[ 0.11  0.20  1.51 -1.96  0.59 -0.16] : z_721
[-0.16  0.44  0.89 -0.67  0.90  0.07] : z_190
[-0.06 -4.44 -8.69 -3.40  0.23 -0.57] : z_411
[-0.14  0.62  0.87 -1.96  0.59  0.27] : z_479
find: [ 0.11  0.20  1.51 -1.96  0.59]
z_721
find: [-0.67  0.90]
z_190
find: [-3.40  0.23 -0.57]
z_411
find: [ 0.11  0.20  1.51 -1.96  0.59 -0.16]
z_721
find: [0.90 0.07]
z_190
find: [ 0.59 -0.16]
z_721

[0.23 7.91 2.72 1.43] -> z_468
[ 4.58 -2.82  5.00  2.07] -> z_11
[-0.24  0.23  7.93  2.72] -> z_567
[-0.24  0.23 -1.52  0.19] -> z_621
[ 0.23 -1.52 -0.24 -0.47] -> z_661
find: [-0.24  0.23 -1.52]
z_621
find: [0.23 7.93 2.72]
z_567
find: [-0.24 -0.47]
z_661
find: [7.93 2.72]
z_567
find: [-2.82  5.00  2.07]
z_11

[9.15 0.93 0.82 0.14]  z_214
[5.49 0.02 0.89 2.27]  z_538
[3.50 5.46 0.02 0.89]  z_571
[ 4.33  4.78 -0.97  0.64]  z_838
[4.20 0.02 5.46 0.89]  z_234
find: [9.15 0.93]
z_214
find: [5.46 0.02 0.89]
z_571
find: [4.33 4.78]
z_838
find: [3.50 5.46 0.02]
z_571
find: [-0.97  0.64]
z_838

